In the data rows, the value 128 means zero.
Here are some points, each followed by its number:
[123  82  72 255 116 103 202 107 116 102 101  79 121 114 126 149 126  99
 121 121 117  82  94  85 113 101 113 106 109 139 135  89 115 104 107  77
 126 107 119  94  94 129 169 121 105  94 109 102 110 113 133 127 124 120
 106  99  90 126 120 139 109  93 117  95  80  89 129 139 108 103 140 103
  90  87 124 165 116 147  82 184 108 126 118 117 194  93 151 114 141  83
  96 121 115 118 165 102 111  84 179 120 119  98 116 128 105 111  83 117
 101  99 123  90  89 108 108 178 100 126  93  93 139 149  92  75 131 113
 131 122] 0
[112  88  73 121 100 110 110 109 126  97  88  82 125 102 100 117 123 158
 106 135 117  81 135  99 113 123 118 107 214 130 125  85 112 131 122  77
 232 124 114  79  89 127 148 139 155 109 110  98  93 113 114  96 170 108
 142 117  98 108 101 131 183  90 115  95  83  98  90 114 112 108 114  91
  93  83 109 128 122 147  76 116 107 128 110 135 121 163 168 112 111 152
  91 146 106 125 113  97 112  91 245 124 117 164 106 128 163 110  89  88
 209 105 123  93  75 119 105 154 159 112  94 104 135 110  79  79 101 116
 125 121] 1
[117  83  98 122 145 113 122 105 102  85 127  81 118  81 147 116 117 114
 152  97 119 107 117  81 110 126 121 115 123 102 154  90 117 109 113  83
 137  99 152 143  95 114 102 109 138  99 108 104 236 112 133  98 145 143
 108 176 113 167 129 109 176 110 114  91 118 151 127 160 117  98 111 134
  82 172 112 108 123 113 106 109 121 126 153 111 177 205  95 119 108 200
 135 115 175 112 108 112  98  96 123 122 135 141 121 119 121  91 118  83
 142 123 119  83  82 113 119  98 149 141 106 105 123  76  82 123 130 141
 118 114] 2
[111  88  91 104 122 141 116 120 125  95 117  81 125  90 117 120 142 113
 162 210 140 110 101  92 107 112 125 112 117 105 122 228 112 107 109  90
 116 138 136 116  94 116 104 159 132 110 111 150 189 114 112 100 168 129
 120 123 110 120 125 138 146 104 107  90 103 131 105 141 111 109 101 176
 230 145 110 104 123 108  95 103 160 126 140 195 108 189 225 119 105 116
 122 100 144 128  99 159  98 141 109 127 123 126 157 127 102 127 110  91
 188 125 124  82  69 126 135  96 217 144  93  96 119  73 106 104 121 135
 127 113] 3
[129 127 100 123 109 146 112 149  83 107 142 116 122 120  96 120 118 126
 124 127 138 126 134 117 117 115 115 145 118 123 118 132 120  94 127 218
 122 111 120 141 106 127  95 115 112 137 131 149  93 113 108 120 138 108
 116  99 131 127 104 136 111 147 124 129 136 113 114 113 150  92  97 140
 156  95 117  98 129 122 120 101 126 127 110 120  86 129 135 123 110  95
 125 120 109 124 123 148 128 102 109 126 142  97 149 131  99 120 174 109
 110 115 118 112  95 121 112 106 141 130  81 109 130 111 101 112 121 120
 127 127] 4
[120 131 101 192 116 164 114 155  83 132 125  98 138 159 115 118 127 114
 125 171 121 161 154 100 133 107 122 134 101 112 108  85 128 113 130 255
 118 131 127 105 136 136 114 118 107 104 119 145  86 121  94 133 156 114
 114  88 151 118 124 139 137 119 136 115 169  94 152 130 164 104 136 113
  93 113 115  99 123 138 118 110 150 128 108 140 115 167 113 149 120 104
 113 136  98 114 135 123  99 142 104 120 127 105 122 126  97 164 164 101
 138 144 118 156  85 130 149 105 120 116  86 165 123  90 119 153 129 111
 140 143] 5
[103 141  73  91 101 102 122 141  82 103 129 148 117 106 103 127 120 105
 105  85 134  99 107 163 118 110 109 152 102  86 125 119 132  97 136  90
 106  94 115  79 100 112  98  94 100  89 136 148  74 113  91 118 105 105
 115 115 102 134 104 122  90 132 142 148  87 120 113 127 125 121  84 121
 142  85 146  93 122 113 137  81 115 125 106 105  71  88 128 113 106 124
 112 106  98 118 104 139  97  92 103 115 117  95 143 122  99 122 114 161
  97 100 123  86 198 117 107 154 125 136  71  99 120 202 162  94 114 108
 112 114] 6
[132 102  99 122  98  92 120 135 141 128  99 143 110  84  99 129 117 135
 101  90 119 100 161 114 110 117 119 135 118 135 117 140 128 102 116  75
 111 122 109  83 138 133 105  96 115 110 142 118  79 122  95 212 100 100
 113 104  96 115 106 123 106 109 143 112  87  96  89 111 113  96 129 101
 141  85 136 110 122 112 129  95 101 130  99  99 225  85  90 111 142 102
  97 104 105 112 114 116 115 104 101 120 118 101 123 121 117  93 106 242
  96 114 121 128 139 118 105 128 102 121  72 115 137 186  98  93 105 104
 111 136] 7
[136 111 114 142 110 167 124 139  98 109 139 112 124 112 109 125 121 113
 124 122 118 131 118 102 114 110 116 147 113  91 135  73 131 107 134 226
 116 105 127 149 117 131 109 111 107 135 130 124  83 116 117 125 144 105
  92 122 135 131 115 120 110 169 131 121 128 115 111 117 147 106  99 125
  82  87 127 101 130 133 112 107 116 124 104 101 109 140  88 125 114 110
 123 121  97 108 131 119 165 108 114 125 138 106 128 151 116 132 202 119
 107 111 118 112 104 103 112 109 109 136  88 113 130 102  99 103 125 126
 128 132] 8
[118 154 101 106 104 104 118 130  75 110 136 164 116  92 106 117 118 105
 111 105 118 105 138 194 116 119 110 153 117 110 140  77 151  96 143  96
 114 100 110 100  93 116 123 111 102 109 140 119  79 112  95 146 114 103
 109 120 101 138 104 119  90 149 141 207 102 114 101 116 123 128  83 113
  91  90 153  95 118 120 135  86 101 131 103 112  88 101  96 124 114 153
 108 106  97 108 127 113  90 103 108 114 122  91 127 124 114 147 119 205
  95  96 123  99 161 114 106 148  98 135  81 122 116 195 255 116 116 108
 113 123] 9
[111  95  82 109 131 108 106 124 100  97 120  82 115  86 111 121 110 111
 160  90 148 113 109  94 112 130 120 114 115  95 139 231 113 117 116  75
 127 105 144 137  94 114 108 103 129  99 108 159 197 116 122 100 139 130
 122 124 113 159 121 128 155  98 110  93 100 126 118 149 106 110  96 175
 255 150 109 105 125 105  91 121 142 126 139 103 119 213 205 107 116 158
 114 113 139 109 126 175  94  84 111 119 133 120 158 121  98 102 125  79
 126 117 123  75  78 136 109  96 255 127  97  95 134  76  84 104 120 137
 122 117] 10
[122 103  99 135  97  92 123 131 105 185 124 112 111 105 105 119 116 124
 105  95 115  86 116  89 130 120 117 134 109 216 140 112 118 101 118  86
 113 105 107  82 219 131 118  88 118  94 121 113  81 119 103 126 100 104
 115 128  98 152 102 116 106  98 133  99  76 126 138 104 112 180 114 103
 137  85 130 107 124 121 120  81 112 120 110 101 109  83  92 140 124  84
 127 140 111 107 115 108 106  93 101 113 120  82 132 124 123  82  97 110
  90 114 123 121 189 127 106 116 106 136 119 173 129 148  83 171 137 100
 107 135] 11
[147 100 142 124 125 156 130 172  92 128 156 129 138 255 131 123 116 137
 140 103 139 151 220  90 130 169 132 133 117 116 147 113 113 137 115 255
 112 123 140 143 106 139 118  91 116 186 112 212  91 123 102  95 135 110
 141 113 219 122 134 141 128 132 127 120 252 118 156 151 179 106 117 145
 238 142 104 113 131 137 124 147 133 132 124 123  90 173 140 122 121  99
 189 141 114 129 139 189 125 119 106 169 145 121 161 126 147  87 226  87
 107 200 145 255  82 198 155  98 136 127 126  99 121  87  76 105 127 133
 139 171] 12
[145  97 123 141 113 115 108 175  89 109 136 139 123 255 105 122 115 132
 135  99 126 186 156 149 121 122 123 137 116  91 123  93 137 116 107 188
 124 102 135 111 104 147  96  85 109 101 111 171  90 116 100 113 142 111
 114  94 204 115 120 127 150 103 154 152 163 107 124 122 191  88 153 129
 103 121 101 103 122 127  99 139 120 126 121 104 192 181 118 116 126 154
 128 135 122 117 118 144 110  94 103 135 134 125 135 122 106  82 193 201
 122 203 127 211  71 222 141 109 139 127 125 102 143  81 209  96 113 124
 133 153] 13
[105 144  94  94 105 113 135 143  82  97 122 139 115 144  99 124 122 104
 114 104 124 121 126 158 117 109 106 157 106 103 110  88 140 106 145 107
 104 104 113  91  94 110 102  98  94  95 137 137  81 123  91 160 107 110
 118 102 122 116 105 122  89 147 136 156  94  93  97 126 136  95  96 126
 122  91 160  94 121 115 157  92 119 131 104 111 114  92 114 117 108 151
 101 108 101 125 123 129  92 100  97 124 123  89 131 119 126 163 130 130
  93 111 120 120 181 195 132 145 111 132  80 104 116 217 163  90 110 106
 116 124] 14
[205 111 255 113 255 133 124 102 255 168 164  98 198 107 230 131 126 206
 145 113 160 255  83 115 162 117 188 112 147 143 116 195 121 255 152 144
 186 255 166 249 220 124 164 183 255 133 164  96 255 171 237 182  96 244
 130 243 255 140 229 101 102 132 131 146 106 113 183 105 127 192 255 141
  91 255 151 222 156 157 127 239 129 150 255 137 102  92 121 171 200 137
 250 167 255 218 160 167 255 147 210 178 141 255 114 161 170  93 108 158
 174 163 170 171 208 117 222 119  97 121 255 147 151  74  87 135 151 189
 150 120] 15
[111  86  96 168  98  97 114 129 144 167 124 106 110 147  98 127 115 125
 104  90 117  94 108 105 125 156 115 126 115 196 133 103 118  99 115  80
 102 107 107  82 130 128  99  95 117 100 119 110  78 113  94  97 104 127
 104 128 100 194 104 115 134  96 125 102  85 127 118 114 115 104 125 101
 101  83 124 102 115 119 100  85 221 160 103 135 118  86  90 137 130  88
 111 129  99 121 115 103 110  92 102 113 110  87 129 117  95 103 100  96
  94 112 125  90 158 126 106 112  99 166 107 206 130 139  95 158 121 103
 109 129] 16
[151 112 127 142 116 127 100 171  91 105 139 100 128 255 126 126 117 133
 140 109 134 213 175  90 126 139 125 127 125  91 119  93 111 119 113 255
 130 113 139 128 103 154 101  87 113 104 115 165  90 116 104 133 150 114
 123  97 226 125 112 132 163 126 137 114 189 108 115 126 194  96 172 121
 108 114 102 101 129 130  98 110 155 127 121 108 238 212 124 120 171 117
 149 126 120 128 113 144 122 103 116 130 136 132 143 122 112  93 219 132
 140 255 121 255  73 214 172  99 157 119 121 100 144  87  81 102 120 129
 134 153] 17
[161 108 171  97 105 125 108 145  92 108 126 128 121  96 115 122 121 111
 115  94 123 111 225 171 121 115 111 152 112 252 143  91 128  93 119 133
 109 110 123 119  91 121 109 105 101 113 147 137  82 148 110 115 125 107
 109 102 116 123 116 140 110 123 135 130 114 107 106 124 139  99  97 126
 136  94 115  98 125 120  92 112 140 129 108 115  74 126 123 115 105 113
 112 110 101 104 102 129 112 185 113 134 135  97 134 130 103 101 157 172
 102 112 125  97  83 130 116 122 127 123  81 160 115  93 153  82 110 119
 125 129] 18
[105 191  75 122 118 113 127 116 110 106 129  96 121  87 103 122 121 111
 137 159 122  86  97 107 122 146 111 117 115 103 140 115 139  97 141  98
 113 109 136  91  99 111 107 137 121  97 141 121 149 120  99 148 138 121
 110 133 104 149 100 126 122 129 117 132  83 135 128 117 103  92  81 152
 104 104 134  93 121 109 134 115 121 120 128 121  90 132 110 121 109 116
 124 101 109 121 105 136  96 112 114 114 121 104 146 119 129 176  99 100
 111 113 121  73 110 121 115  99 129 152  84 116 122 105  94 114 126 123
 116 115] 19
[195 142 169 113 167 219 107 108 138 121 126  78 133  94 132 118 123 170
 128  93 127 163  88  90 120 112 140 128 120  94 102 153 130 116 140 157
 122 135 144 255 101 136 106 132 136 248 140  96 224 114 201 162 106 178
 124  98 156 114 147 103 116 180 130  94  93 106 133 114 120 106 173 218
  83 142 149 142 119 123 112 109 114 127 164 103 163 109 129 123 130 108
 114 125 163 131 105 133 190  97 140 132 169 165 114 154  99 108 154 112
 127 129 120  97 160 135 111  96 111 115 121 100 160  78  97  84 130 178
 134 112] 20
[114 222 120 104  98 106 120 129  81 124 134 117 109  98  99 125 118 110
 108 108 119  99 110 132 121 104 103 138 106 114 139  86 144 109 158  95
 104  99 131  97 113 113 112  93 106  99 157 124  79 117  95 169 119 104
  99 142  99 140 109 126  94 178 128 113 100 125 115 115 126 126  85 115
  81  93 149  98 121 123 168  83 128 121 102 105 100 107  98 127 109 114
 115 103 105 102 117 117 104 101 116 120 125  89 133 123 119 184 120 112
  94 101 122  84 176 119 111 133  99 136  77 135 117 215 134 125 122 111
 117 126] 21
[107  86  72 156 117 101 255 107 126 104 108  82 119  91 127 162 127  98
 115 140 118  86  90  84 125 103 119 109 114 110 151  90 111 104 120  93
 151 120 115  80 107 113 164 136 108  99 114  97 124 118 141  96 121 113
 125 104  86 110 117 136 108  97 107  95  92  89 114 215 103  97  94 102
  90  92 128 159 121 146  82 175 112 119 121 118  85 101 184 111 111  75
  96 119 104 114 251 101 150  91 182 118 111  87 113 124  93 112 102  87
 101 114 115  99  95 125 118 197  98 126  88 107 108 155  75 115 134 108
 128 114] 22
[116  91  94 112 143 111 106 115 120  83 119  85 114  92 130 119 122 123
 150 110 133 112 107  92 110 114 122 112 117 102 148 157 116 106 108  79
 129 100 151 163  91 120 100  97 129 111 106 117 217 106 115  93 137 136
 113 129 105 138 119 117 165 101 106  99 111 137 114 137 114  98  95 169
 135 153 115 106 127 114 100  97 129 122 146 115 146 179 142 110 119 148
 127 116 162 140 114 146 105 103 116 118 145 126 141 127 103  87 130  79
 153 122 118  86  84 142 103  99 192 145 100  94 128  74  88 104 132 142
 120 111] 23
[181 132 149 107 172 171 128 105 159  95 123 109 139  96 125 123 122 138
 149 104 125 156  77 162 116 112 134 123 120  98 103 179 119 118 123 148
 122 125 138 255  99 130 113 130 134 212 127 107 202 117 255 136 103 164
 115  89 134 128 135 117 102 180 124  94 101 106 105 123 114 109 174 196
  93 139 136 125 128 121 106 120 141 127 161 114 132 108 136 114 129  92
 113 133 145 145 142 129 134  89 116 130 156 128 126 146 135 110 179  98
 114 132 130 101 116 122 114 100 114 139 204 195 146  81  88  81 125 188
 132 118] 24
[139 255 255 216 131 215 255 150 100 255 206 255 157 255 246 124 191 171
 167  93 160 121 255 255 227 255 177 141 255 165 203  73 156 255 160 224
 153 246 137 120 255 182 176  87 133 255 131 153  87 255  96 182 170 125
 255 105 150 124 255 142 190 253 180 255 255 255 255 226 202 126 255  93
 156 255 107 168 213 188 255 255 195 192 116 255 255 255  98 206 255 255
 255 234 112 222 255 108 255 255 110 162 152 126 133 129 255 117 122 141
 226 165 197 255 122 124 167 134 115 114 255 106 123 113 234 255 147 147
 166 203] 25
[137  82 115 123 117 203 120 166  81 111 137 128 145 173 112 119 139 120
 131 164 129 178 159 176 119 102 117 135 134 111 118  85 128 112 114 255
 109 148 125 106 111 145 126 115 112 109 107 157  91 112  98 104 176 117
 108 107 181 116 123 143 137  98 139 124 154 114 114 116 187 104 153 117
 107 105 102 106 114 123  91  99 125 126 115 190 139 162 136 121 145 132
 121 117 109 121 131 142 106 177 113 130 136 117 130 124 120 122 187 158
 153 170 125 194  68 167 189 110 130 122  94  97 133  79 148  88 103 116
 145 149] 26
[109 107  95  98 101 106 109 151  93  96 120 162 118 165 103 128 116 110
 113  93 128 151 131 219 113 108 108 155 109 112 119 102 129 108 118 119
 119 105 111  98  96 117 109  99 104  89 130 144  82 115  87 109 112 102
 105  97 136 103 106 123 100 119 142 200  92 120 105 124 136  81  86 121
 143  84 135  98 126 114 109 101 118 122 109 111  90  94 109 114 104 147
 114  98 100 104 142 124 100  95 109 125 123  89 135 119 112 100 164 162
  98 139 124 139 132 218 131 155 128 132  86 100 113 134 230  99 105 105
 111 113] 27
[119  95  97 127 158 117 113 106 137  97 103  93 125  84 125 131 122 135
 174  93 124 114 124  81 109  98 120 115 135  96 116 126 115 106 113  82
 151 104 153 176 103 121 116 138 148 113 113  99 238 113 139  97 146 147
 106  88 104 112 144 108 176 106 111  95 112 122 148 158 111 109 116 128
  84 207 117 115 125 114 110 105 100 124 146 120 243 255  97 114 116 255
  93 117 163 170 119 117  98  97 120 121 138 103 115 122 108 105 122  87
 175 151 116 100  87 114 109  98 161 121 120  97 124  76 107 148 139 156
 120 112] 28
[ 99  81  72 114 128  98 104 109 123 111 101  83 121 112 125 169 147 101
 118 123 116  93  87  95 122 119 121 108 118 124 134  94 115 101 113  90
 124 116 120  85  95 117 122 146 101  93 112 114 136 124 165  97 127 115
 117  86  91 119 129 148 116  93 106  97  94  94 125 114 105 146  85 108
  93 106 111 177 118 144  81  83 129 124 128 122 101 101 130 129 104  77
  94 116 109 114 134 111 184  95 139 117 117 103 116 120 116 150 100  93
 112 124 125  97 101 146 117 183 103 123  99 117 118 163  82 133 150 111
 123 111] 29
[120  93 139  91 136 120 130 105 185  88 108 102 118  88 115 116 119 136
 136  95 123 117 114  97 117  92 135 121 203  85  94 138 113 104 114  97
 193 102 158 187  97 125 111 115 152 119 113  97 216 111 157 107 156 154
  98  93 116 130 112 111 242 118 115 101 134 129 100 110 117  95 130 144
 101 149 122 117 143 116  92 119 131 123 132  91 103 255 100 116 117 244
 103 112 183 173 115 122 104  96 128 114 139 126 121 128 104  91 131  89
 232 104 125  86  95 132 109 106 204 130 145 104 135  80 101 135 120 173
 123 116] 30
New points follow, each followed by the numbers of its three nearest points above, looking only along the 5 directions in which the numbered points spread most, nearest first.
[118 255 238  75 135 255  90 164  62  95 255  70 122 255 255 194  94  75
 155 255 107 201 104  63 204 255 151 144 120 106 207 210 125 218 152  94
  97 169 174  89 111 188 255  92 124 192 140 139  74 103 102  99 158 127
 255 165 255 123 172 150  92 164 148 108 255 226  86 140 162  86  54 184
 255 156 109 117 113 120 113 161  73 110 129 255  58 255 130 160 146 220
 177 255 123 141  90 135  68 255  92 158 102 255 114 163 111  75 255  60
 140 119 154 181  62  96 255 105 116 140 218  85  92  59  73  59 234 190
 175 181] 12 17 13
[240 120 255 109 198 135 163 104 255 255 195  97 198  86 193 127 130 215
 142 115 179 255  89 140 173 120 216 114 194 146 122 255 135 255 177 179
 223 255 179 209 255 128 196 196 255 141 188  96 202 165 255 255  97 251
 172 255 255 148 178 103 105 156 135 164 102 115 205 111 139 193 255 158
  88 255 160 229 174 154 168 254 130 144 251 200 107  85 139 224 255 182
 255 198 255 214 145 197 255 138 182 195 140 255 109 172 255 101 110 234
 228 104 197 227 208 152 230 122  98 127 255 144 151  75  71 170 122 213
 156 111] 15 20 24
[105  98  72 113 105 116 105 120 143  97  90  85 125  89 105 134 119 163
 106 135 126  80 114  90 107 109 119 104 140 115 139 118 114 111 112  76
 169 120 111  81 101 120 134 139 136  94 108 116  91 114 104  96 163 105
 107 102  94 109 116 136 173  89 111 100  93  98  85 121 109  91 113 103
 183  85 105 121 124 140  78  98 121 127 113 112 107 155 255 110 111 140
  88 130 104 104 124 119  97 103 196 117 113 146 118 130 129  93  88  86
 156 100 118 101  72 139 122 149 202 113 104  91 125 103  83  75 110 111
 123 122] 1 29 3
[105  94  87 135 120 125 127 114  96 124 148 113 122  87 110 122 125 101
 136 114 127  96 102 148 117 112 115 119 115  95 143 143 130  97 120  90
 109 115 133 128 118 115 109 145 112 103 116 121 143 108  97 112 139 125
 103 202  97 161 113 126 132 105 120 126 107 192 124 111 110  81 101 152
 127 115 121  93 118 115 104 100 140 118 110 115 105 142 123 125 111 132
 140 111 128 109 123 130  99 134 120 120 123 105 153 121  94 112 100 120
 132 103 116  85  87 133 118  97 143 156  92 133 117  77 146 126 134 120
 121 122] 19 23 18
[122  75  73 161 103 135 102 112 137 107  91  81 132 170  96 139 140 126
 113 255 112  88  89  91 110 111 123 104 126 210 146 105 114  94 117  89
 134 141 113  81  98 129 174 185 108  94 109  97 101 112 131 107 132 111
 122  91  92 112 111 146 119  94 119  91  85  97  90 125 105 117 126  92
 112  84 109 164 123 146  84 109 148 128 109 206 143  92 162 109 137  78
  90 123 114 109 124 100 115 152 173 118 109  94 107 123 114 132  92 105
 126 111 118 106  97 112 135 175  96 116 104  98 152 129  83  95 103 103
 133 121] 0 22 29
[108  85  73 124 143 111 107 109 170 149 108  88 127 133 155 152 128 114
 121 147 118  85  85  95 131 100 122 113 106 169 110 111 118  96 108 112
 111 125 122  96 120 116 100 137 106 104 118 109 149 116 138  97 133 110
 105  94  90 124 145 143 124  98 105 109  84 104 133 122 107 164  89 110
 113  85 119 164 127 123  89  95 126 131 138 107  90 103 101 143 107  88
  97 131 124 112 121 106 122 103 115 114 115  94 118 123 103 133  98  85
 112 123 123 113 100 101 114 118  96 129 101 141 117 133  91 155 200 115
 125 113] 29 16 0
[111 132 117  86 104 105 104 148  78 141 105 225 116  75 102 120 119 142
 102  97 124 107 152 127 116 112 109 149 109 134 127  91 132  99 125  73
 110 101 113  89 146 111 102  98 139  94 161 131  76 144  87 132 105 105
 104  92  97 115 109 125  92 137 139 148  95 119  98 115 117  93  83 108
 100  84 153  94 117 111 218  94 125 123 106 108 104  83 105 113 106 118
  93  95  99 104 113 123 168 128 102 121 113  86 126 122 117 150 100 142
  97 121 125  85 193 126 106 146 112 128  81 109 118 228 130  86 101 108
 110 135] 21 9 6
[111 108 120  85 100  86 121 144 116 131 103 172 111 103 100 129 125 137
 103  95 120  95 162 118 112 117 125 143 124 143 123 161 143  95 125  74
 117 142 118  90 131 114 105  98 123  99 139 121  78 124 103 130 101 100
 111 106  98 121  98 125 113 125 132 120  85 104  95 117 113 102  94 110
 205  83 139 121 119 109 174 103 117 125 114 112  94  80 107 117 107 107
  91 101 102 114 115 111 129 108 104 118 112  86 123 121  93 110 102 123
  94 128 120 172 177 115 108 146 104 130  71 128 111 198 118  94 105 104
 110 130] 7 21 6
[235 117 255 121 235 163 253 100 255 255 203  96 198 125 191 126 134 217
 143 112 181 255  82 151 197 140 217 113 243 157 133 255 160 255 209 138
 249 255 148 255 255 127 188 216 255 193 197 106 224 251 255 255  95 255
 175 255 220 188 188 101  97 155 146 191 115 120 255 120 147 255 255 158
  92 255 180 255 192 157 201 255 160 174 242 206 220  92 151 225 255 255
 237 196 255 255 186 163 255 217 189 157 147 255 117 181 255 106 120 255
 227 133 197 191 255 206 255 121 100 125 255 245 156  72  82 191 137 232
 160 117] 15 20 24
[122 255 255 184 153 173 255 165  92 255 165 255 144 255 255 121 147 147
 159 104 168 120 255 178 189 255 161 136 153  96 157 103 129 255 131 156
 120 170 126 124 237 164 182  92 136 255 124 214 105 191  99 141 159 121
 255  99 150 113 255 148 195 195 155 203 255 225 214 226 166 158 163 108
 255 186 101 134 182 167 255 161 199 164 143 210 151 255 134 169 203 164
 210 188 113 216 189 132 161 229 109 156 142 149 149 116 174 121 112 118
 173 237 150 255 107 139 145 125 133 115 195  96 120  87 131 229 163 138
 169 195] 25 12 26
[111 112  87 148 121 127 127 117 105 133 108 125 131  80 116 122 126 112
 142 151 131  90  98 177 124 102 114 121 116  92 108 141 136  93 133 119
 112 122 131 116 135 118 100 155 117  94 124 134 146 111 101  97 143 126
 103 101 104 120 109 127 126 108 118 129 100 109 158 135 109 123  89 156
 124 113 118 100 121 122 112 103 130 125 116 124  82 140 148 133 111 145
 104 106 123 127 120 156 102 129 115 116 123 122 137 118 126 125  98 135
 127 105 119  89  91 100 115 107 143 130  85 128 127  85 151 149 139 119
 126 111] 19 18 7
[109 110  94 128  99  99 106 136  87 132 128 142 111 101 104 123 120 111
 109  86 119 117 118 116 131  93 109 148 115 103 142  85 126 100 125 108
 114 102 110  95 131 112 102  98 102 101 136 120  75 112  87 130 108 111
  96 175 112 164 101 116  92 122 135 161  91 185 133 110 120  83  85 106
 110  82 151  94 124 123 125  99 108 133 106 109  86  86 101 123 106 137
 120  99 106 103 105 111 102  89 105 115 113  88 139 123 130 109 120 137
  94 109 113  98 191 127 108 151 105 145  73 160 124 188 202 162 116 102
 110 121] 21 6 14
[101  93  75 108 112 126 111 110 176 109 111  84 123 175 109 163 159 104
 128 208 119  92  78  93 110 109 129 113 109 210 108 120 125 105 112  93
 112 138 130 100  97 113  93 165 111  90 120 114 118 106 175 104 144 120
 102  98  91 126 111 148 138 100 110 104  87 109 100 129 107 255  80 114
 142  93 116 185 119 105 100  79 113 117 108 111  82 108 100 115 104  94
 103 139 123 109 115 107 150 120 117 114 123 108 126 117  95 190  93  85
 124  94 125 100 136 115 111 129 111 135 116 100 117 151  72  75 113 110
 125 119] 29 16 0
[131 255 255 210 127 184 255 159  88 255 185 255 149 255 207 125 191 183
 159 107 179 119 255 242 220 255 170 139 229 128 188  98 144 255 138 201
 141 194 125 121 255 171 204  89 132 255 133 229  84 199  99 140 165 124
 255 118 157 127 251 154 169 223 171 235 255 255 255 226 178 144 233 121
 255 242 109 136 207 170 255 255 164 192 114 255 145 232 186 180 255 235
 234 218 122 255 231 134 217 255 112 154 138 130 158 130 213  97 128 131
 189 155 177 207 120 123 148 139 178 116 255 110 117 100 126 255 137 145
 163 203] 25 12 26
[116 199  97 141 103 115 125 148  90 119 139 135 129 119 105 123 132 110
 126 120 117 116 124 145 124 111 114 134 117  99 128  83 140 109 143 176
 112 112 125  87 104 134 107 115 104 105 139 127  89 112  94 139 140 108
 106 119 129 148 107 122 120 128 138 135 126 120 131 112 157  99 120 101
  86 101 128  97 121 125 145  99 105 120 109 107 105 145  98 132 114 121
 141 128 107 106 112 112 101 117 105 124 122  97 135 124 109 240 158 117
 119 121 123 124 101 146 119 117 105 142  93 121 122 137 132 136 127 112
 131 137] 18 27 8
[104  87  83 120 111 116 109 114 168 140 115  84 124 120 107 161 137 100
 123 169 120  84  87  95 133 121 117 114 113 194 107 125 123 100 119 112
 114 142 118  90 162 116 103 167 119 111 113 108 120 116 158  97 141 124
 115  98  96 118 109 141 125 100 105 109  94 101 149 127 112 160  87 112
 100  86 121 164 116 124  88  92 133 122 111 137  95 105  98 143 123  93
  98 125 119 103 106 108 126 110 115 123 118 101 121 125 100 150  96  94
 116  89 125 131 110 134 110 127 109 130 121 190 116 142  82 232 140 113
 125 113] 29 16 11
[183  94 255 114 236 133 121 111 229 145 164  92 185  93 198 122 126 207
 139 102 175 255  85 101 156 145 176 111 128 152 110 255 121 240 137 134
 150 242 170 193 177 120 143 178 251 130 144 123 251 150 230 166  95 220
 130 184 238 139 173 109  96 126 128 126  95 108 168 111 124 119 255 176
 159 255 146 226 147 146 115 255 116 144 214 123 103  89 172 168 164 143
 187 158 229 166 118 242 191 129 176 185 138 255 127 148 177  95 109 138
 152 149 149 146 177 124 180 111 131 124 255 131 136  71  87 163 138 169
 143 111] 15 20 24
[126 122 103  96 101 125 132 148  80 105 133 153 122 104 111 119 122 111
 116 132 130 112 115 177 118 118 111 153 114  97 112 105 133 104 120 180
 112 114 119 129  92 129  99 123  99 152 120 150  87 111 107 113 132 106
 105  99 118 117 104 129 105 132 141 177 118 114 110 111 139  78 116 138
 108  92 119 102 114 122 101 102 120 123 105 115 114 121 132 116 115 143
 107 105 102 113 107 137 109  96 111 120 136 101 139 137  98 111 175 138
 104 115 120  99  89 111 112 133 124 126  83  94 124 113 224 100 118 126
 128 136] 18 27 4
[127  90 116  93 118 148 112 181  89 114 158  99 130 255 136 119 125 137
 140 102 137 201 183  91 127 156 131 127 137  90 141 123 113 126 111 255
 140 117 146 133  93 140 113  91 114 133 110 193  98 119  99 106 149 122
 114 102 255 117 125 137 162 114 121 102 206 111 115 146 212  91 124 129
 134 116 102 109 118 128 102 135 143 120 118 108  73 211 160 118 119 116
 160 129 101 127 125 146 114 116 104 140 140 100 143 124 123  88 247  85
 139 255 122 255  81 255 199  96 166 122 108  91 109  79  81  99 111 128
 136 162] 17 12 13
[116 137  96 103 131 151 112 119 108  84 112  79 135  92 112 117 131 111
 145 203 133  98 117  97 110 119 119 111 105  98 121 192 126  93 126  89
 114 135 141 127  93 113 102 165 127 102 124 142 178 117 107 140 151 130
 106 102 106 147 111 133 152 118 107  92 101 120 111 137 112 119 107 172
 166 120 127 100 120 108 136 106 134 127 129 155  97 150 139 104 104  98
 105 105 151 119 111 143 100 137 124 120 128 112 139 124 117 172 105  83
 135 120 116  90 109 108 130  89 176 134  95 106 128  98  71  81 116 132
 131 114] 23 3 2
[122 160 137 147 101 115 118 131  87 157 115 106 118 100 104 122 118 114
 113 109 126 109 183 102 140  94 112 137 123 131 125  84 132 103 144 140
 111 101 119 108 138 120 105  95 104 112 158 134  79 122 104 166 126 105
 131  95 105 113 108 127 100 176 126 122 101  97 144 117 127 113  95 124
  90  93 143  91 122 129 135 101 121 125 105 132  88 105 110 139 112  93
 100 100 103  90 114 110  99 121 107 116 128  93 125 117 112 170 150 117
  97 108 123  93 186 141 112 107 111 125  74 190 120 159  81 196 131 113
 123 125] 7 14 18
[148 101 133 101 142 141 122 106 108  94 118 109 124  84 121 124 117 126
 140  93 125 113 148 114 114 122 125 123 143 109  93 150 117 121 118 106
 131 110 174 213  87 128 126 127 179 133 115  96 255 116 203 108 118 164
 112 113 122 169 117 111 127 132 115  92 143 142 104 115 115  92 138 174
  90 174 123 131 172 123  95 105  86 127 134 118 105 129 113 114 125 113
 105 118 201 192 112 117 118  96 139 131 144 137 124 134 118  89 161  90
 145 125 122 102 108  99 111 114 131 132 177 127 135  84 142 185 120 212
 130 111] 24 20 2
[117  82 220  92 155 104  75 183 138 255 255 255 125  60 255  93 116 170
 163 255 129  87 161 120 227  83 158 147 200  66 255 191 154 255 111 105
  81  77 117  93 255 157 255  93 136 192 168 200 103 122  81  97 164 104
 255 255  78  85 255 151 252 160 147 165  94 255 233 136 147  75  62 153
  65 182  87  96 213 153 255 251 170 192 189  74 255 110 116 166  97 122
 191 255 109 101 255 102  85  82 105 195 182  90 162 104 111  91  93 115
  93  95 102 147 121 102 209 105 255 194 255  88 123  91 255 195 185 139
 135 135] 28 5 2
